One vector is turned by the same rotation once a tick. Each row is the vector after some number of ticks, and that number follows the row.
The counts run from 0 to 114.
0.4  18.2  -24.9  12.8  25.0  11.0  -12.1  4.9  11.6  26.3  6.5  -19.8  -1.6  -19.5  -17.9  30.8  24.6  -27.7  11.5  11.6  -4.6  -12.8  -11.1  -0.1  -3.1  -24.9  -0.5  -17.9  -25.2  18.7  -10.8  -27.8  6.7  20.6  37.1  28.9  -18.3  8.6  -2.9  5.6  3.2  -9.1  0.2  -5.7
112
19.2  -8.4  -6.9  -8.3  -6.9  26.6  -18.0  -30.6  -1.9  5.4  -18.8  -21.9  29.5  9.8  -29.3  -14.4  28.5  -41.5  -13.1  2.4  -22.9  8.0  -14.6  18.1  3.6  -11.8  -2.8  2.8  -30.6  -3.1  -6.9  4.0  -29.1  11.4  31.6  -4.3  15.0  -4.3  22.0  27.6  2.8  -6.0  -3.7  18.3
86
17.9  19.8  -5.3  -5.9  12.3  33.3  -3.0  6.7  7.2  0.7  -18.2  -10.5  -18.6  21.6  -4.2  3.1  12.7  -31.7  7.3  25.3  -13.4  -3.2  -15.2  25.2  6.6  8.8  -19.2  9.6  16.0  13.0  10.5  -18.0  -9.2  7.2  54.9  -3.1  -21.0  7.8  1.9  -14.3  -22.5  -16.0  38.0  -17.0
71
18.2  11.8  -25.4  -34.9  -13.0  24.8  -8.4  12.4  9.9  13.8  -12.1  -33.5  14.3  9.2  -11.2  31.3  9.9  -7.1  -3.9  8.5  4.1  -31.3  1.3  -7.4  -8.4  -0.2  16.5  3.8  -23.6  5.6  18.4  -14.9  -21.4  8.9  22.0  12.3  -14.7  26.8  -12.8  -11.6  13.1  -9.0  20.4  -28.9
27
15.3  -9.2  -3.4  -5.0  41.9  -1.5  13.5  -1.7  -4.5  0.6  -13.5  -29.2  6.2  -1.2  -47.7  4.4  24.1  -14.2  -10.4  24.1  7.4  -31.3  -18.7  -0.8  -6.2  21.9  -26.9  17.4  -14.0  20.2  1.0  -22.7  6.6  -7.9  30.5  8.1  -4.1  -12.7  6.8  -21.4  20.8  -12.9  -3.1  1.4
33
18.1  3.3  -3.5  -31.0  2.6  31.1  1.8  -14.2  -6.3  32.6  -11.4  -13.1  -8.1  8.0  -2.5  26.0  -0.4  -15.3  7.0  10.5  -0.7  0.0  -5.5  18.3  14.9  15.8  -11.3  -8.1  -1.2  30.5  -10.2  -36.5  12.5  38.4  9.6  0.8  -31.5  -21.4  15.3  9.3  30.3  -15.4  -21.8  16.6
58
0.7  17.4  2.1  -31.1  -21.2  52.9  -18.2  11.9  -20.3  0.2  -27.4  -10.2  21.0  22.6  -11.5  5.3  7.2  -32.6  9.4  10.6  -17.4  2.4  3.1  -5.0  2.3  -21.4  4.7  3.4  -34.8  -2.1  4.6  7.2  -26.4  16.9  32.2  -6.6  -13.5  -13.2  -3.4  13.6  -2.9  -24.4  1.2  -2.4
83
13.6  5.5  1.8  -28.4  10.4  25.1  1.2  -10.4  -8.8  29.8  0.3  -16.4  -8.2  -3.2  -9.8  24.8  8.3  -28.4  2.4  14.2  6.0  -1.9  -18.6  3.3  16.2  18.7  -5.9  -10.1  -2.1  20.1  -11.0  -43.3  10.8  28.5  5.9  3.9  -27.1  -22.8  15.2  8.1  27.8  -11.3  -26.7  10.6
57
-3.5  -6.1  -19.3  16.4  25.4  8.8  10.2  2.7  12.3  -5.4  -14.1  -17.0  -1.2  -2.1  -39.6  25.6  12.2  -21.5  9.0  24.2  1.1  -30.9  -1.6  7.4  -10.9  -14.2  -24.3  -3.6  -18.1  31.8  -11.5  -16.4  1.1  7.5  46.8  6.7  -20.6  0.4  9.1  -12.2  16.7  -14.1  0.2  7.8
14
18.5  17.3  22.3  -26.9  32.7  13.9  4.8  1.3  -13.6  19.4  4.3  -26.5  -3.3  -5.6  -24.5  -2.6  28.3  -31.4  -6.9  21.3  3.7  -10.4  -34.1  -7.9  6.9  30.9  -13.2  13.8  -7.3  5.2  1.6  -34.2  9.6  -8.3  26.3  8.3  -8.0  -24.2  -0.2  -13.2  8.2  -10.3  -5.4  -11.1
54
-1.5  26.9  -21.6  17.9  15.3  25.2  -4.9  9.6  6.5  2.3  -4.5  -7.8  -12.4  -3.4  -17.4  21.2  26.0  -43.6  13.8  24.8  -11.3  -7.1  -13.1  9.3  -1.0  -14.5  -12.1  -10.3  -6.6  17.4  -1.7  -11.5  8.8  12.0  56.7  5.7  -18.9  11.2  6.0  -4.0  -18.8  -12.1  30.7  -7.7
91
3.4  22.9  -1.2  -0.3  12.0  19.5  -18.9  12.4  8.5  44.1  0.5  -30.7  28.0  -8.4  -8.1  9.2  17.6  6.5  2.7  13.5  -20.2  -14.5  0.7  1.3  0.0  -26.9  -6.5  -4.7  -18.3  13.9  -7.6  -20.1  -3.6  17.0  30.5  47.9  -16.3  -2.2  -13.5  9.4  -10.1  -29.3  -16.2  2.3
18
12.7  17.7  3.6  -4.7  13.2  14.7  -16.1  1.9  8.2  49.6  0.1  -37.6  31.3  -3.9  -7.5  2.5  25.2  11.0  -9.6  13.3  -27.6  -8.8  -1.9  1.3  -5.9  -22.0  -4.7  -5.1  -16.1  12.6  -2.0  -15.9  1.5  20.7  20.5  44.6  -7.4  -0.4  -6.4  16.1  -3.5  -24.2  -17.7  10.3
19
23.9  1.3  -34.3  -11.6  -0.1  30.1  -1.8  -28.8  18.9  3.7  -16.3  -14.2  -4.9  11.9  -19.6  12.5  17.0  -41.8  -0.9  9.6  -10.7  6.4  -21.9  39.9  11.3  21.5  -3.5  -4.6  -3.0  13.9  -0.7  -25.3  -13.2  19.4  31.1  -12.5  1.7  21.0  24.8  10.1  7.8  8.1  18.3  3.9
68
-13.6  23.1  -10.1  14.3  20.1  19.5  -8.9  18.1  11.0  18.8  -10.4  -23.3  5.6  -0.1  -22.0  27.2  8.5  -4.1  15.5  19.9  -6.1  -23.0  0.8  -1.1  -4.4  -27.5  -14.3  -2.1  -18.4  25.6  -11.7  -20.8  -2.1  10.6  47.4  28.9  -25.4  2.4  -10.4  -8.8  2.2  -28.6  0.4  -0.8
16
15.8  20.7  2.1  -25.3  23.6  25.0  1.9  -2.4  -6.6  6.0  -24.7  -40.6  22.3  14.5  -31.4  -19.3  13.5  28.6  -7.9  16.4  -42.0  0.3  10.0  -2.8  -0.6  23.0  -2.2  10.7  -14.7  3.5  14.8  -19.5  14.8  21.8  21.6  13.5  10.0  -3.1  3.9  13.4  15.8  -3.5  1.2  14.1
42
14.1  -1.6  -2.3  -19.0  -18.1  39.4  -22.4  -16.9  -11.2  9.5  -19.5  -16.4  28.8  11.6  -24.9  -11.6  25.3  -36.1  -10.0  3.7  -20.4  3.3  -10.5  8.4  8.6  -14.1  1.1  6.0  -38.6  -5.8  -4.1  7.7  -30.6  11.4  30.2  -1.9  7.6  -10.2  5.3  24.4  -3.4  -14.8  -6.2  8.8
85
28.1  -10.2  0.4  -11.5  24.4  20.0  17.8  -9.1  -24.9  18.5  -3.9  -18.1  7.3  -4.4  -8.8  -1.2  30.9  -17.0  -26.3  29.3  -15.1  -7.5  10.9  -17.5  -20.5  -4.8  -10.5  -22.4  -10.2  6.8  20.7  11.4  23.7  28.5  29.5  -6.3  -15.9  -13.3  26.1  17.9  6.8  5.2  14.9  12.5
98
19.0  27.1  11.7  -12.9  11.0  33.2  -5.2  11.4  -2.1  15.2  -8.0  -17.4  -9.0  15.4  -2.1  -5.2  18.1  -29.7  3.2  26.2  -14.1  0.1  -21.1  14.6  5.7  9.4  -14.5  14.6  13.0  3.9  7.5  -11.8  -3.6  4.0  54.4  5.5  -20.8  -5.1  -4.1  -15.5  -32.5  -22.6  27.7  -17.9
72
22.8  -6.5  2.2  -21.1  12.5  28.0  18.1  -16.5  -18.3  18.9  -5.1  -6.4  -7.5  1.8  -4.8  16.2  17.1  -31.4  -14.0  25.0  -3.3  6.5  -2.6  1.9  -3.1  12.8  -15.8  -17.5  -1.4  18.5  3.7  -10.8  20.7  39.0  17.2  -19.8  -24.5  -25.5  32.2  18.5  21.2  -2.4  -8.9  16.5
78
24.9  18.5  -33.9  -37.1  -8.7  25.2  -9.8  -12.2  18.1  10.3  -4.9  -28.3  6.1  8.3  -15.5  31.2  9.6  -20.5  1.5  3.3  3.5  -11.2  -19.4  14.9  9.1  21.7  21.0  -0.9  -15.2  8.2  9.8  -39.0  -13.0  15.2  19.3  4.8  -0.2  28.1  0.1  1.5  22.8  10.6  15.8  -13.6
47
5.9  12.9  -25.3  11.1  11.0  13.6  -10.2  6.4  20.2  42.6  4.9  -16.0  1.6  -16.3  -4.9  31.4  21.5  -14.3  9.8  10.2  -11.3  -14.3  -2.4  9.4  1.7  -29.6  -1.1  -20.3  -14.4  21.6  -5.6  -25.5  2.9  29.8  34.1  31.9  -22.3  11.9  -3.6  4.9  0.3  -15.1  1.8  -2.4
113
-6.0  21.1  -9.1  -13.5  18.8  15.1  -4.0  6.8  5.5  19.6  -4.1  -23.4  -4.1  -7.8  -30.3  35.2  6.6  -11.7  13.4  11.8  13.5  -21.9  -15.2  -2.3  4.0  3.4  -7.0  -0.6  -18.2  27.4  -12.3  -44.1  6.9  12.6  25.1  20.4  -28.3  -8.2  -4.6  -6.8  25.5  -23.0  -19.8  1.4
36
25.1  -2.7  -12.5  2.8  15.1  11.6  5.1  -8.9  -2.6  36.5  17.0  -27.4  14.8  -21.2  -3.1  16.1  30.2  -21.8  -24.8  22.3  -15.7  -0.4  -4.5  -2.2  -11.0  -9.1  0.2  -32.4  -16.6  8.7  5.3  -7.7  20.4  37.9  22.9  10.1  -13.2  6.5  20.2  27.1  4.1  10.0  -1.2  8.0
1
31.9  -4.1  -15.8  -35.1  -15.1  23.2  -7.8  3.2  11.9  28.0  -12.0  -34.2  27.9  17.7  -4.8  24.2  13.0  -5.0  -12.4  5.6  5.9  -29.9  -1.9  2.0  -5.4  -2.5  13.9  6.0  -19.0  6.8  16.4  -16.3  -29.6  0.9  17.7  14.4  -12.5  24.8  -10.9  -12.4  13.3  -9.1  13.5  -24.8
28
14.1  31.6  -7.3  -28.3  27.4  22.9  -0.5  2.6  -7.5  -7.2  -21.2  -38.9  18.5  10.2  -37.6  -15.1  12.2  14.5  -8.6  17.7  -31.2  -0.7  -0.7  -12.2  -5.5  27.6  5.6  4.1  -24.5  -1.0  16.8  -19.2  14.4  17.5  24.3  7.8  11.1  2.5  3.2  14.1  20.8  5.0  8.1  7.1
43
1.1  -1.6  -13.1  22.6  39.1  4.3  0.7  -6.5  0.0  -6.7  -12.6  -22.9  12.5  -8.4  -51.7  -2.3  28.9  -28.3  0.2  17.7  -16.8  -16.8  -11.3  -2.0  -8.9  -12.6  -21.4  3.2  -31.9  13.3  -8.2  -6.8  -2.9  -4.3  49.3  11.2  2.4  -3.6  8.3  -0.2  6.6  -8.3  9.2  4.5
109
-3.0  17.9  -2.1  -31.3  -12.9  58.2  -12.1  13.3  -22.1  -6.5  -26.1  -7.4  6.4  23.6  -8.9  14.6  1.1  -26.7  11.4  15.3  -15.1  0.3  12.6  -9.3  0.0  -15.0  -2.3  -2.6  -29.0  3.7  8.5  2.0  -13.8  23.7  32.7  -12.3  -21.0  -17.9  2.1  10.2  4.2  -25.2  11.3  1.4
82
34.4  -10.3  6.5  -15.3  21.3  18.3  12.1  -10.0  -19.9  35.2  -0.3  -20.2  16.8  -6.0  0.1  -8.0  37.7  -12.4  -29.6  25.7  -21.5  -6.1  3.8  -8.1  -14.4  -8.1  -15.3  -13.9  -6.0  7.1  18.3  7.7  19.5  29.1  27.5  0.9  -16.6  -15.8  24.1  18.1  -5.5  1.2  10.1  13.8
97
27.6  1.7  11.1  -7.4  1.6  23.7  -11.0  -1.1  -4.2  53.9  8.5  -19.9  19.9  -5.9  18.0  -3.0  36.3  -18.9  -20.3  20.5  -19.8  -4.4  -7.5  3.4  -0.9  -24.1  -8.9  -8.4  -0.8  3.7  10.2  -0.1  4.4  19.9  31.2  19.5  -18.2  -6.2  7.3  11.0  -23.6  -16.8  9.1  1.8
95
16.9  14.7  -27.1  -13.9  31.2  8.5  16.6  -5.0  4.0  2.4  -10.2  -38.7  13.4  -3.9  -29.5  8.8  19.4  11.8  -18.8  23.6  -24.7  -12.1  13.3  -13.3  -18.8  13.7  4.9  -17.0  -21.2  11.1  22.7  -9.5  26.5  27.8  23.0  11.5  2.0  18.7  14.0  14.4  23.3  13.4  10.8  13.4
23
-6.1  10.1  -17.6  24.6  37.6  4.8  -3.4  2.7  0.2  -4.1  -3.1  -25.5  0.8  -20.0  -45.9  12.2  31.2  -33.3  9.4  17.4  -8.6  -15.5  -10.7  -5.6  -5.8  -17.4  -13.5  -6.1  -31.3  14.7  -13.2  -13.3  6.7  4.5  46.4  18.7  -2.6  -1.0  2.9  -1.0  5.4  -3.7  6.5  4.7
110
4.3  6.5  -0.3  -4.2  44.1  0.1  15.2  1.4  -5.3  0.7  -9.0  -27.0  -1.5  -8.4  -44.9  18.0  17.4  -19.1  0.0  22.1  12.2  -31.9  -17.1  -8.7  -4.9  14.5  -18.7  9.5  -18.5  22.0  -8.4  -34.2  7.1  -1.9  30.7  12.8  -11.0  -13.2  -0.7  -21.3  24.8  -14.2  -9.2  -0.7
34
